128 stands for zero in the data rows.
Some points, one per row:
(103 157 112 123 130 130 108 134 120 172 129 134 150 98 124 121 118 98 128 123 126 100 165 153 154 95 144 146 93 152 121 125 126 155 132 120 125 159 131 105 124 90 90 116 136 105 153)
(98 157 114 124 132 126 93 143 129 162 131 131 144 99 119 128 123 94 130 121 127 98 176 145 164 91 138 137 92 145 133 112 125 153 140 113 129 175 124 98 134 94 91 114 123 108 150)
(106 154 115 127 123 119 92 139 139 141 117 142 130 104 111 127 118 97 132 121 124 100 168 151 166 89 141 133 101 139 130 112 100 147 143 116 140 178 119 95 126 102 90 115 119 119 143)
(107 142 114 129 128 114 97 133 136 131 108 146 120 117 98 120 117 93 123 113 120 102 163 158 166 83 148 133 116 141 144 110 88 145 143 125 151 173 109 102 120 113 91 115 119 130 135)
(110 139 100 127 138 108 102 144 128 127 97 158 113 121 92 112 116 86 117 110 105 95 165 160 165 86 159 127 114 132 141 132 85 134 131 127 144 163 105 109 112 110 97 117 116 146 130)
(114 141 97 121 144 111 108 154 126 125 93 166 115 122 94 109 112 90 108 112 101 90 166 158 160 96 167 120 117 128 134 143 89 123 120 135 133 151 112 119 103 110 108 116 114 146 131)
(126 135 111 107 137 124 119 153 144 120 98 162 121 126 101 113 105 102 109 126 115 91 158 153 150 111 175 113 121 123 130 137 97 120 115 143 125 138 127 132 95 104 128 114 123 140 134)
(134 136 124 104 126 137 121 150 159 127 104 163 134 127 112 113 102 108 107 130 128 89 160 154 145 127 182 109 122 120 126 133 103 123 112 147 119 134 143 142 87 97 143 118 128 133 140)
(131 143 127 108 129 146 120 152 158 148 118 175 144 122 117 112 105 111 102 122 124 78 169 154 152 134 183 114 107 121 123 132 116 128 116 148 117 141 145 144 83 84 140 114 125 127 149)
(122 149 116 117 139 144 115 155 153 172 126 186 150 114 114 110 104 93 99 106 123 70 178 162 155 126 187 120 95 124 129 134 111 139 115 143 122 148 142 136 90 77 133 111 114 129 148)
(114 151 123 131 137 148 110 147 167 178 125 193 145 105 105 114 105 88 102 102 121 66 176 170 163 112 179 130 89 131 134 123 108 146 127 143 130 156 136 135 95 79 127 115 124 126 149)
(115 147 126 138 132 145 100 133 166 177 128 191 141 100 102 121 104 81 102 99 122 71 173 176 160 105 175 132 95 129 140 113 102 150 131 143 142 164 127 127 96 86 120 117 128 126 147)
(110 146 117 144 143 133 93 132 143 172 131 184 132 103 105 124 109 83 96 93 114 78 176 169 157 112 165 132 100 122 141 123 102 153 126 140 141 168 117 122 94 100 115 118 121 134 142)
(122 136 122 140 143 128 92 128 143 158 133 182 128 103 107 135 104 83 94 99 115 80 168 169 148 117 167 118 115 119 142 128 93 141 121 144 136 162 113 124 90 109 123 117 123 137 141)
(136 128 134 130 142 132 84 120 163 149 130 190 128 108 107 145 96 82 92 101 110 70 161 182 144 126 181 111 128 102 138 126 89 137 111 155 138 157 112 130 81 103 134 122 122 135 144)
(141 119 133 116 138 136 77 124 167 154 138 191 138 109 108 146 97 88 86 105 106 72 161 179 144 146 182 107 133 84 130 132 98 141 105 161 136 161 118 137 79 87 144 118 122 126 152)
(130 117 123 109 146 125 66 141 149 166 165 180 142 93 113 145 104 102 91 119 105 78 170 158 141 165 162 109 114 78 113 140 129 148 104 142 120 167 127 135 79 76 141 102 118 132 152)
(120 128 116 119 139 132 58 159 147 164 167 188 140 77 105 152 103 91 101 118 110 65 181 139 149 163 153 109 104 86 104 130 133 139 99 128 105 167 131 130 99 62 137 94 109 118 154)
(125 127 119 114 143 146 69 176 175 151 155 209 139 86 102 149 100 87 105 113 122 52 178 131 147 164 156 118 105 89 103 125 131 118 103 125 105 155 137 143 105 53 158 89 108 131 144)
(136 115 131 106 136 154 81 161 184 160 153 198 137 95 116 133 104 110 98 121 129 67 161 129 136 180 153 121 108 66 103 120 143 128 112 131 111 150 151 159 99 58 169 89 114 125 148)
(134 119 134 109 132 145 85 154 170 157 148 188 127 102 112 128 117 104 106 124 135 74 143 129 130 174 142 132 101 80 103 111 138 139 112 125 111 149 140 159 112 71 154 86 127 118 150)
(144 124 141 105 136 154 90 152 189 134 124 184 123 118 113 136 120 99 115 125 140 63 132 133 130 166 145 133 107 87 101 104 129 127 115 128 109 133 134 156 129 72 157 85 118 119 152)
(144 116 138 89 143 146 95 155 177 142 123 165 134 126 121 125 131 117 117 131 118 90 126 138 127 182 137 131 115 80 103 131 139 132 112 134 112 137 128 159 132 75 158 85 112 115 153)
(137 125 133 89 134 140 83 159 170 133 145 150 136 102 111 147 137 108 135 147 123 101 119 127 133 184 118 122 109 97 93 125 143 136 103 113 105 138 122 149 159 78 144 79 114 102 153)
(137 119 130 91 129 145 82 168 180 116 143 163 135 96 106 152 127 109 140 146 132 99 120 110 139 173 114 119 115 91 93 121 148 125 107 99 105 145 128 154 161 79 157 79 109 110 141)
(135 108 125 87 132 130 88 168 146 133 149 159 131 106 117 125 131 128 117 146 129 121 122 105 130 182 110 130 116 69 92 135 155 130 111 104 106 151 136 172 139 90 158 80 123 123 139)
(123 128 114 101 138 120 89 166 120 139 144 159 126 102 114 123 131 114 112 143 127 111 122 108 135 158 113 145 105 89 93 133 155 135 104 101 100 155 129 165 140 97 135 84 130 123 148)
(124 132 115 108 150 117 103 156 119 140 127 166 133 114 110 118 130 103 109 129 114 105 115 130 139 142 126 149 114 98 102 142 143 131 104 115 106 150 121 169 136 107 127 101 128 126 147)
(122 128 126 107 162 108 110 146 97 170 138 163 138 127 120 102 142 110 101 123 91 123 105 141 137 147 122 160 118 84 106 164 146 140 101 127 114 153 113 173 121 119 128 104 135 124 140)
(115 124 117 112 158 103 104 157 82 163 151 148 124 124 125 114 147 116 95 117 96 129 104 126 132 151 101 156 117 99 96 152 151 145 100 119 114 152 100 158 134 127 116 112 136 125 143)
(122 130 118 119 148 102 112 153 97 134 147 148 118 123 119 118 142 111 114 123 105 125 98 117 140 131 103 149 122 123 100 138 140 138 108 112 115 145 102 146 146 139 115 117 130 127 135)
(129 126 132 117 134 103 122 138 122 107 137 136 123 127 113 122 138 114 121 133 116 141 86 126 142 133 116 132 140 127 115 129 125 141 115 113 126 145 109 151 141 149 122 132 136 128 129)
(133 124 139 114 129 100 126 136 132 106 141 124 132 125 118 119 136 122 122 137 116 156 94 137 141 156 122 119 142 125 123 135 118 148 119 116 131 151 118 155 130 152 132 132 134 126 130)
(137 118 144 111 123 97 126 132 138 105 149 113 137 119 122 121 138 125 123 142 119 168 92 147 137 176 123 106 142 126 127 138 114 155 122 120 134 149 118 157 123 159 142 131 138 124 133)
(134 122 141 115 120 97 128 131 123 109 148 114 135 113 122 113 139 121 119 143 119 167 95 150 136 165 130 105 142 130 127 146 111 158 121 118 136 153 114 156 116 157 137 130 149 125 133)
(126 127 127 115 125 96 131 134 106 113 136 122 132 108 121 104 136 115 121 147 122 162 104 147 143 139 128 122 131 136 124 151 114 157 123 105 131 152 120 160 121 156 122 123 149 130 136)
(114 132 119 116 119 96 136 133 97 111 125 124 146 104 124 99 132 115 118 156 139 162 114 139 153 121 124 129 122 139 127 156 114 160 125 95 124 163 132 161 126 158 108 123 156 135 138)
(111 141 123 120 105 102 132 116 102 104 125 115 160 102 125 107 114 128 117 169 164 167 127 140 157 106 130 126 119 147 136 148 114 168 126 80 127 179 141 165 123 161 112 127 166 133 137)
(104 145 122 128 105 102 124 96 101 106 127 98 171 107 129 121 111 134 117 166 175 178 130 135 148 98 128 124 126 141 149 138 117 174 129 87 122 186 142 154 124 173 106 127 168 134 137)
(93 153 115 127 121 97 111 91 80 112 121 102 166 116 123 134 112 132 109 162 172 170 138 134 140 86 112 132 126 135 142 145 116 161 124 89 112 176 135 144 132 165 94 123 165 137 138)
(100 143 98 130 128 93 98 98 64 104 104 107 148 120 119 137 114 127 112 163 173 160 141 122 138 70 108 141 130 125 145 145 119 149 118 82 114 175 127 143 140 171 84 110 162 147 133)
(102 146 87 125 135 94 93 104 59 95 93 102 130 120 130 134 112 131 108 163 165 158 152 114 131 71 109 148 134 108 143 150 116 132 122 85 111 179 129 133 141 161 88 99 149 151 141)
(105 148 89 106 133 94 94 124 62 97 97 92 142 135 130 136 114 148 113 167 159 170 158 106 128 97 106 141 124 95 144 158 122 126 120 91 105 184 139 147 136 150 94 91 139 153 142)
(99 158 92 106 131 96 89 136 60 115 113 86 143 128 133 134 123 160 112 167 157 179 161 100 123 119 90 132 111 98 142 153 130 126 113 91 103 191 143 151 146 147 94 83 137 143 138)
(95 168 82 111 131 99 81 138 52 123 111 84 142 125 140 133 126 151 114 162 150 161 171 100 127 98 96 146 102 103 140 147 136 132 116 94 99 192 139 133 153 132 79 82 121 138 146)
(92 176 80 113 136 101 86 132 57 114 101 85 139 132 140 142 125 145 124 151 143 155 171 105 127 82 102 153 106 120 139 145 134 121 118 97 101 181 135 116 164 124 62 96 122 128 153)
(97 169 92 105 129 100 96 123 71 120 112 68 141 133 141 140 131 151 133 154 130 173 158 119 124 103 104 143 116 124 145 142 130 127 129 107 116 176 135 115 154 133 68 105 125 123 146)
(99 167 94 114 137 103 80 124 83 116 113 65 142 131 134 161 128 145 140 154 130 160 165 115 128 107 104 135 112 124 144 132 125 131 140 105 120 175 126 100 159 128 70 99 122 123 146)
Here are 24 more points, each followed by its number:
(100 175 100 113 118 119 76 110 124 100 92 72 143 126 122 173 119 133 158 150 133 144 176 137 133 90 121 132 116 131 160 113 114 120 143 109 134 178 135 87 167 105 60 104 106 114 151) 0
(101 164 103 111 117 129 87 113 134 115 102 86 153 112 125 155 117 140 162 150 132 146 185 140 134 91 128 135 114 131 153 124 127 123 156 110 145 178 151 96 157 96 71 106 118 111 150) 1
(90 159 90 122 119 119 82 124 113 124 127 102 151 84 121 151 119 126 154 150 134 140 194 132 147 101 120 126 105 137 143 136 127 137 145 85 135 180 144 95 149 94 70 102 119 115 146) 2
(100 153 97 131 116 117 88 112 125 112 116 114 144 88 108 148 109 116 146 143 140 136 190 145 150 86 137 121 116 132 157 128 105 135 146 98 145 183 140 105 134 106 80 111 120 128 138) 3
(98 139 96 118 124 108 91 114 101 132 106 109 144 113 116 121 108 136 122 140 133 147 182 144 139 85 134 136 118 103 151 134 111 139 146 114 144 185 142 119 115 118 82 112 132 130 134) 4
(96 142 94 117 128 106 83 119 76 148 113 103 133 125 124 128 114 139 113 137 139 138 181 119 128 87 117 150 116 100 138 128 128 132 132 117 121 180 136 108 119 114 78 108 138 130 138) 5
(104 138 102 109 132 117 87 122 89 141 109 113 128 138 128 134 111 143 113 133 146 121 177 105 118 90 119 151 120 98 127 117 135 115 124 121 111 161 139 103 121 103 90 113 135 125 137) 6
(109 135 102 101 136 123 95 138 90 161 125 110 132 142 147 125 119 161 107 137 135 130 172 97 107 122 113 151 120 83 113 136 154 112 120 129 105 148 147 115 111 103 104 107 135 120 134) 7
(107 146 95 106 139 121 94 154 71 184 148 118 133 132 155 118 132 158 103 127 125 121 179 98 114 130 117 144 108 99 116 132 156 120 115 133 99 157 154 113 113 87 96 104 122 113 141) 8
(105 161 98 119 136 125 104 154 95 172 141 135 126 112 134 121 128 127 119 117 114 97 184 120 129 120 137 149 94 124 114 120 142 124 124 132 109 148 139 103 115 78 86 114 115 112 152) 9
(105 163 98 127 134 127 116 148 123 160 130 149 124 105 118 117 128 99 131 110 107 84 170 140 144 105 158 146 95 149 125 110 128 125 128 135 116 138 136 104 121 76 88 124 113 111 148) 10
(112 153 110 131 129 126 131 139 142 155 121 149 125 106 107 112 126 90 139 108 99 90 148 159 146 106 171 142 108 156 130 110 118 130 133 143 128 128 130 110 115 87 99 138 118 110 145) 11
(124 134 127 131 131 124 139 126 151 155 118 142 132 114 104 109 122 93 134 105 96 101 135 175 144 121 173 136 125 146 135 117 112 137 138 152 141 127 129 117 99 99 114 150 126 110 139) 12
(128 122 131 129 145 121 125 127 142 166 118 144 129 126 110 109 127 105 124 103 92 100 145 174 143 140 159 135 128 125 131 134 115 135 132 154 146 133 123 118 99 96 122 140 125 115 133) 13
(127 117 132 126 143 125 110 128 139 163 118 141 126 136 116 115 125 118 114 101 102 100 156 159 134 134 144 135 124 107 133 129 111 132 136 153 149 139 120 113 97 99 119 130 124 123 133) 14
(128 128 134 131 135 128 103 129 139 153 119 139 113 141 125 117 129 123 117 103 113 104 164 152 139 118 139 130 119 121 139 114 105 132 142 145 157 147 116 104 104 108 113 122 118 131 125) 15
(124 141 129 133 122 125 105 123 145 123 120 131 105 145 131 124 127 118 120 109 129 109 160 143 138 103 138 129 114 134 147 99 93 140 147 137 152 153 122 99 118 121 103 125 116 135 129) 16
(114 151 106 133 128 110 110 153 128 107 117 141 97 125 118 113 139 107 129 116 113 103 161 130 150 110 140 127 104 142 137 110 101 132 142 117 135 144 118 101 134 114 94 115 100 143 130) 17
(111 148 95 127 122 102 123 160 130 78 112 139 91 116 100 113 143 99 143 134 114 111 136 122 154 117 142 122 113 153 128 111 107 125 130 104 120 128 117 112 148 120 97 117 99 142 125) 18
(120 148 104 130 117 104 135 145 132 68 108 135 101 115 92 114 141 98 146 143 123 124 115 128 150 117 146 117 124 157 135 110 103 125 122 108 119 124 120 130 147 136 106 127 110 138 126) 19
(130 143 122 134 121 110 143 120 138 83 104 134 118 126 97 117 139 102 138 140 129 132 104 147 141 115 151 120 135 150 144 119 97 129 118 124 123 126 119 149 140 143 116 136 123 134 130) 20
(134 142 126 137 136 122 144 117 138 105 101 143 129 130 97 115 138 99 124 118 123 126 98 149 136 100 140 133 132 148 137 127 98 138 117 134 129 129 105 153 139 149 124 133 120 138 130) 21
(127 131 117 134 147 124 141 132 127 121 96 168 111 146 102 100 146 103 118 111 115 114 111 142 146 94 133 142 124 131 138 143 102 123 125 130 137 128 99 151 144 142 122 123 120 153 119) 22
(129 116 110 124 150 118 135 146 122 112 90 170 102 151 108 90 151 116 114 118 112 122 117 121 145 101 122 133 126 117 131 156 111 113 130 121 135 118 97 155 144 142 133 110 113 169 105) 23
Which of these numbered points is nearest to each point below, ignoring the 3 directions in which the first points spread most? Its number follows each.
(111 151 123 162 156 148 138 136 102 209 161 146 189 105 181 118 107 140 96 104 142 111 183 130 129 148 132 142 84 124 139 168 158 153 134 125 110 160 166 147 101 118 153 118 120 133 144) > 8
(126 134 122 133 137 115 114 99 84 138 107 89 135 145 142 139 126 141 120 134 130 154 130 141 110 110 112 145 135 116 149 142 126 127 130 135 135 146 122 131 130 150 106 124 138 132 136) > 14
(143 99 132 98 145 104 171 156 102 124 132 162 122 123 89 90 148 107 118 140 94 141 52 143 135 159 133 113 152 140 84 178 134 124 75 134 110 81 97 188 113 151 157 145 166 126 121) > 10
(115 153 103 133 161 109 130 146 77 143 127 138 128 137 133 110 156 131 106 123 110 141 131 127 129 141 114 130 104 124 140 177 123 127 103 127 110 138 110 159 142 148 120 105 109 153 132) > 22
(144 135 118 125 142 128 126 106 77 116 123 82 125 128 143 172 152 138 141 148 108 191 73 137 94 138 88 120 143 132 143 182 135 107 99 135 125 116 89 149 181 179 128 104 117 135 135) > 21
(141 126 122 119 142 126 138 145 120 118 143 196 136 100 109 105 143 104 106 150 136 112 93 127 135 151 139 125 126 108 103 160 138 129 77 112 92 122 129 219 132 118 154 112 139 133 141) > 21
(144 96 134 108 133 104 156 150 97 122 161 152 121 87 88 125 135 97 130 148 97 143 57 141 128 170 132 99 162 147 84 170 139 123 67 128 109 83 100 171 111 147 151 148 166 107 123) > 10
(132 104 114 103 128 111 105 132 113 107 139 114 85 106 96 162 144 107 159 136 87 134 93 125 112 147 107 118 155 130 97 125 136 99 109 127 129 90 91 94 150 118 108 125 131 107 123) > 11
(133 108 122 105 114 127 140 123 114 118 110 121 108 135 119 116 121 136 135 142 141 138 101 109 107 101 126 153 147 109 110 109 144 103 126 130 121 115 140 146 122 126 125 135 155 122 122) > 6
(174 87 179 123 57 153 177 102 204 60 137 99 79 147 150 107 137 165 158 159 191 157 70 94 97 151 127 116 160 135 120 47 123 130 173 121 147 72 163 136 124 150 172 153 158 119 111) > 16
(123 116 102 122 141 113 147 151 99 105 100 146 107 153 109 82 161 133 117 135 128 146 106 113 138 118 117 126 125 114 127 165 113 121 120 113 123 113 109 162 148 153 140 105 124 166 110) > 23
(108 181 109 163 149 149 142 146 108 165 140 171 186 94 162 116 107 113 103 122 156 92 193 139 156 112 157 121 76 155 142 178 127 148 113 111 97 159 155 154 117 119 141 109 114 144 148) > 9
(142 92 126 97 134 108 118 142 130 128 145 136 106 92 87 151 120 92 148 129 70 115 88 151 115 176 146 116 165 120 85 130 142 101 95 147 120 94 108 120 104 96 137 147 142 92 131) > 12
(113 123 107 130 149 116 96 141 119 124 120 153 108 115 94 136 140 99 134 110 80 104 125 146 149 127 120 132 120 124 122 146 127 123 128 120 146 128 91 110 145 122 109 111 109 141 123) > 17
(138 125 148 133 118 135 122 115 151 116 137 88 119 167 145 161 127 165 136 114 123 156 116 104 111 126 101 124 154 121 147 95 132 112 146 150 149 131 122 94 147 150 131 150 105 127 109) > 16
(98 145 104 155 133 116 148 136 109 143 113 144 139 136 111 102 110 116 113 111 130 119 154 128 168 66 148 135 114 160 147 126 113 140 135 125 131 142 127 115 109 145 109 152 128 151 113) > 10
(108 152 130 122 111 128 129 115 132 127 106 68 166 127 135 145 105 139 157 146 144 148 156 145 139 110 134 126 121 162 141 118 126 142 151 117 137 146 152 89 126 123 100 138 144 102 140) > 1
(147 103 173 110 107 154 168 123 147 143 150 81 149 165 186 103 140 200 140 151 166 157 121 86 94 175 104 142 137 108 107 96 179 133 157 132 117 97 182 142 114 117 164 150 154 98 124) > 7
(118 141 122 161 143 142 145 111 98 186 144 144 173 106 167 114 115 127 106 119 145 115 163 144 122 132 146 146 102 128 142 162 149 148 132 129 113 135 159 149 98 121 142 127 139 131 145) > 8
(124 123 131 120 128 105 111 139 124 139 171 101 132 119 127 137 140 148 129 124 96 147 146 121 123 185 116 102 134 118 129 133 131 140 117 136 125 136 125 100 117 119 128 134 109 116 123) > 14
(167 134 155 133 124 173 130 145 223 139 158 207 125 86 116 140 118 76 134 109 116 45 138 165 136 163 195 105 121 129 114 97 111 114 105 159 121 110 143 159 107 52 170 133 95 98 152) > 20
(148 92 139 99 137 103 175 149 115 107 117 159 117 128 82 81 148 103 122 146 99 145 37 148 138 160 139 116 158 139 90 164 126 126 84 132 115 83 101 199 112 159 162 148 168 127 118) > 22
(108 135 109 117 133 106 126 161 126 115 129 112 110 139 123 108 158 139 148 126 97 116 137 103 132 156 119 141 116 133 112 114 151 124 144 119 116 109 134 91 142 96 100 130 100 118 125) > 17
(128 134 142 141 130 135 143 89 123 155 116 118 150 149 141 126 128 133 113 114 135 146 113 151 123 100 132 147 135 136 151 132 121 141 137 149 142 136 124 132 122 149 116 147 144 128 131) > 14
(146 100 137 133 107 131 140 121 140 100 130 146 106 123 126 121 108 128 123 135 152 109 131 112 117 118 151 117 155 115 115 102 123 112 127 132 125 106 148 131 91 124 148 152 143 132 113) > 6
(120 118 113 128 136 116 156 135 120 107 95 151 110 151 104 83 146 124 121 124 120 128 115 129 144 112 133 130 126 137 135 151 112 131 136 123 136 106 110 140 128 153 127 134 132 162 109) > 23
(163 122 142 114 129 169 132 167 208 141 142 207 128 86 106 129 110 82 129 118 112 43 159 166 140 180 201 86 118 118 106 130 106 109 96 160 112 102 144 158 89 42 186 115 98 109 148) > 20
(191 102 234 81 0 204 108 0 255 6 116 16 155 105 125 255 53 156 209 245 255 194 59 145 72 123 152 55 210 146 139 0 88 139 146 121 141 106 186 110 137 151 166 145 234 50 150) > 0
(125 144 136 153 125 132 127 121 142 128 138 137 155 118 122 140 112 126 108 125 145 150 140 147 149 126 135 91 121 140 169 147 93 149 120 128 140 166 119 146 124 169 152 122 118 154 120) > 3
(143 120 116 110 160 114 139 164 102 124 140 203 122 103 102 101 156 91 105 142 106 100 84 135 138 169 134 119 122 120 84 186 136 125 65 114 88 101 104 204 134 124 155 105 141 134 141) > 22
(108 151 135 141 119 132 123 100 137 146 110 77 165 123 140 146 104 126 149 121 130 135 163 170 143 100 137 129 116 164 156 111 114 154 166 129 158 157 142 74 124 128 95 142 134 106 138) > 1
(151 108 167 133 110 131 165 120 116 148 161 82 121 159 187 107 134 182 122 126 161 155 108 85 87 162 101 149 141 117 111 87 159 132 149 137 121 110 165 130 105 146 155 159 155 109 121) > 7
(122 126 129 159 146 102 151 121 79 130 129 82 113 174 164 108 164 167 124 107 117 180 98 98 107 137 74 164 126 127 152 135 144 136 163 122 143 128 118 123 156 190 118 138 113 155 107) > 15
(124 110 115 132 138 119 152 139 141 106 95 174 102 143 93 83 146 108 124 114 108 110 117 141 152 111 147 128 128 135 133 146 106 126 140 126 148 103 109 139 122 137 132 133 125 163 107) > 23
(117 127 123 139 123 115 136 123 116 122 112 108 141 115 130 108 127 124 131 141 147 153 131 143 139 135 122 130 109 137 144 145 117 159 152 100 139 147 136 142 126 157 132 109 141 146 129) > 4
(126 128 135 140 142 119 121 135 115 155 152 137 173 84 139 148 82 101 110 127 126 110 168 165 143 161 157 91 128 138 122 167 116 150 105 126 119 150 138 122 72 129 152 133 145 121 141) > 5
(146 103 167 122 110 138 160 121 123 154 162 80 136 159 186 102 138 194 123 137 155 156 117 86 87 173 99 146 142 107 109 101 172 134 149 140 121 107 175 136 107 125 155 155 155 104 125) > 7
(140 104 138 143 106 130 148 128 144 103 142 148 108 110 118 120 106 122 136 131 145 113 122 111 126 125 145 112 151 131 108 100 126 116 125 126 125 104 146 135 99 128 151 154 145 130 112) > 6
(188 135 183 106 101 169 125 124 214 98 185 161 138 104 135 168 136 129 132 158 156 118 87 130 106 195 145 81 151 108 115 95 120 115 73 149 102 119 144 203 143 97 188 126 116 87 153) > 0
(104 135 123 135 139 105 120 160 123 141 155 82 134 144 150 118 147 172 145 113 106 142 152 83 126 184 86 152 108 109 127 106 175 132 163 111 126 145 156 96 145 108 112 133 88 117 121) > 15
(175 83 200 122 51 163 168 106 222 82 149 99 82 155 145 115 140 168 164 158 197 158 67 88 87 158 117 126 149 135 122 22 130 128 184 123 146 80 166 133 135 137 177 152 155 107 112) > 16
(93 157 100 139 138 125 135 133 103 163 109 126 150 122 122 115 115 122 128 110 117 110 178 147 156 79 150 136 107 168 142 142 121 137 137 129 132 137 129 84 111 114 93 138 129 133 129) > 9
(120 130 140 126 131 122 130 135 157 157 140 122 121 126 116 125 122 109 143 93 81 92 118 146 131 138 154 132 129 155 113 92 142 138 134 155 123 101 121 67 106 99 119 168 123 96 136) > 12
(98 151 106 154 146 121 138 129 107 162 107 138 120 139 119 102 138 117 128 84 91 113 150 136 155 62 128 156 112 161 144 119 120 148 154 142 154 126 101 76 136 128 82 147 106 137 108) > 10
(133 105 113 105 125 111 127 123 127 96 115 112 89 115 87 149 139 102 167 139 81 152 71 141 120 131 121 127 165 141 105 124 131 101 119 136 137 86 91 104 146 131 109 139 130 113 119) > 11
(125 119 105 115 126 126 125 133 85 128 117 120 105 126 139 129 111 137 129 138 148 128 136 91 105 92 115 154 137 111 104 117 148 95 125 118 110 124 144 124 123 121 115 124 147 128 124) > 6
(99 145 110 162 139 121 120 125 101 166 135 142 166 96 140 122 98 115 104 116 143 120 188 151 149 120 145 119 94 139 155 161 117 159 140 112 132 167 142 121 93 137 126 115 133 150 134) > 5
(98 162 101 143 148 118 134 153 80 147 132 137 140 129 138 113 134 137 120 115 121 132 168 114 150 93 111 132 98 154 136 159 130 126 128 110 129 148 124 118 138 136 96 126 119 144 121) > 9
(132 105 127 136 138 120 120 156 138 140 164 144 90 141 138 117 145 146 126 92 86 93 148 92 114 170 123 137 133 97 110 99 158 108 142 148 129 103 135 91 112 88 132 150 89 126 111) > 15
(133 128 139 138 145 115 117 129 116 144 146 129 165 89 135 153 93 103 114 125 119 120 155 173 135 169 151 87 129 133 131 171 107 148 108 129 128 152 128 128 83 139 151 128 139 124 143) > 5
(92 154 110 147 126 130 129 120 121 155 103 121 152 128 127 115 107 123 129 112 134 110 187 146 159 69 150 143 99 161 151 127 119 147 159 126 143 148 140 83 110 117 91 136 130 134 131) > 12
(126 139 125 136 134 126 133 131 180 90 106 176 117 122 73 121 139 84 138 117 105 103 105 163 161 123 161 109 128 148 146 127 95 132 120 131 141 117 99 142 145 126 128 131 105 142 126) > 20
(108 163 120 152 152 124 130 143 98 165 110 138 165 139 160 92 120 129 89 116 159 121 177 140 157 105 126 141 80 135 153 161 105 166 141 111 124 186 136 149 117 149 127 98 122 159 139) > 5
(110 152 89 115 141 155 123 144 124 140 77 156 125 103 112 128 97 78 144 124 118 65 196 164 156 63 180 124 95 168 119 159 98 102 132 127 132 114 125 87 113 68 94 99 116 124 146) > 11
(111 147 140 153 118 137 125 100 150 153 104 91 160 129 139 140 104 121 144 113 133 129 170 169 148 87 144 134 115 164 162 116 110 155 180 136 171 153 138 66 115 128 94 141 126 118 138) > 1
(109 131 115 122 132 104 132 169 127 115 142 94 125 135 128 115 147 153 155 130 98 125 134 87 132 178 104 143 115 128 110 108 168 131 148 106 119 114 147 94 147 98 108 137 95 110 121) > 11
(114 134 124 145 135 101 126 121 83 134 139 71 122 152 159 121 155 165 132 118 114 181 125 109 114 135 80 151 123 125 152 130 140 140 162 119 149 151 124 107 153 163 99 132 114 138 119) > 15
(167 89 164 117 82 150 164 83 155 65 95 127 97 168 134 122 109 152 122 165 203 120 101 105 90 101 154 114 179 114 112 82 116 100 125 146 117 64 155 143 95 144 162 157 182 131 114) > 6
(138 102 144 154 129 139 163 117 109 134 149 106 116 173 180 115 154 192 123 115 150 163 92 54 90 139 68 171 139 98 128 110 184 113 157 124 125 107 148 145 155 163 156 147 118 146 98) > 15
(109 165 121 149 154 131 137 137 96 161 99 152 161 144 151 94 119 117 88 113 154 114 166 149 162 79 132 140 84 149 150 167 96 161 130 116 128 173 120 150 121 155 120 106 134 159 138) > 22
(138 119 126 116 107 124 132 117 137 92 110 118 91 130 101 137 132 113 151 143 135 131 81 119 113 108 130 141 149 135 114 85 129 107 125 130 123 99 119 126 144 132 115 135 145 116 126) > 20
(157 98 143 126 100 144 148 101 137 88 114 140 101 146 131 121 111 142 117 142 181 110 126 111 109 108 154 118 163 115 118 88 123 111 122 139 121 90 153 129 94 134 149 151 164 138 114) > 6
(118 149 89 131 156 119 120 166 105 116 96 171 99 128 104 114 145 88 122 112 98 88 134 133 148 105 138 138 100 139 125 150 116 112 112 122 117 120 96 131 152 120 110 100 94 157 130) > 22
(106 153 110 138 141 123 120 134 118 172 119 118 141 123 119 127 111 128 135 109 91 116 181 150 148 105 148 132 117 142 143 138 125 127 137 146 137 137 129 71 105 103 98 153 108 120 128) > 13
(162 98 161 132 72 141 175 91 163 63 125 96 98 135 146 119 131 147 153 165 184 162 81 112 98 132 139 114 164 148 132 78 115 127 155 122 138 84 158 141 119 163 156 152 162 126 115) > 16
(126 155 117 132 132 120 123 132 162 71 100 157 121 119 83 140 139 85 141 135 108 106 111 160 158 123 158 101 131 149 148 134 91 125 109 126 125 122 103 140 155 130 117 123 94 144 132) > 20
(94 157 104 133 150 112 139 141 66 159 129 119 154 134 138 112 132 140 115 124 117 145 159 119 146 91 112 133 110 156 133 171 135 133 118 119 121 145 120 118 130 148 94 135 137 135 124) > 9
(152 94 158 157 74 141 153 64 167 54 105 113 86 139 119 150 106 120 147 140 189 145 85 124 113 64 139 115 178 155 149 63 88 126 160 125 160 96 121 103 125 189 139 163 163 146 98) > 16
(123 123 123 145 152 131 133 136 104 165 151 171 153 106 136 120 114 111 95 110 120 118 158 150 153 119 139 96 120 142 130 194 105 149 106 128 133 142 103 133 100 149 152 125 131 152 120) > 5
(117 146 131 159 148 147 122 133 113 196 173 150 177 97 173 135 106 147 97 106 140 123 185 130 131 154 125 122 95 116 137 161 146 152 130 126 119 167 155 138 97 118 151 121 123 131 137) > 8
(96 159 103 139 147 112 135 148 69 149 133 124 149 129 139 116 133 141 119 125 124 143 163 114 146 97 108 128 108 155 133 166 132 129 122 111 124 150 123 118 135 143 98 130 130 138 122) > 9
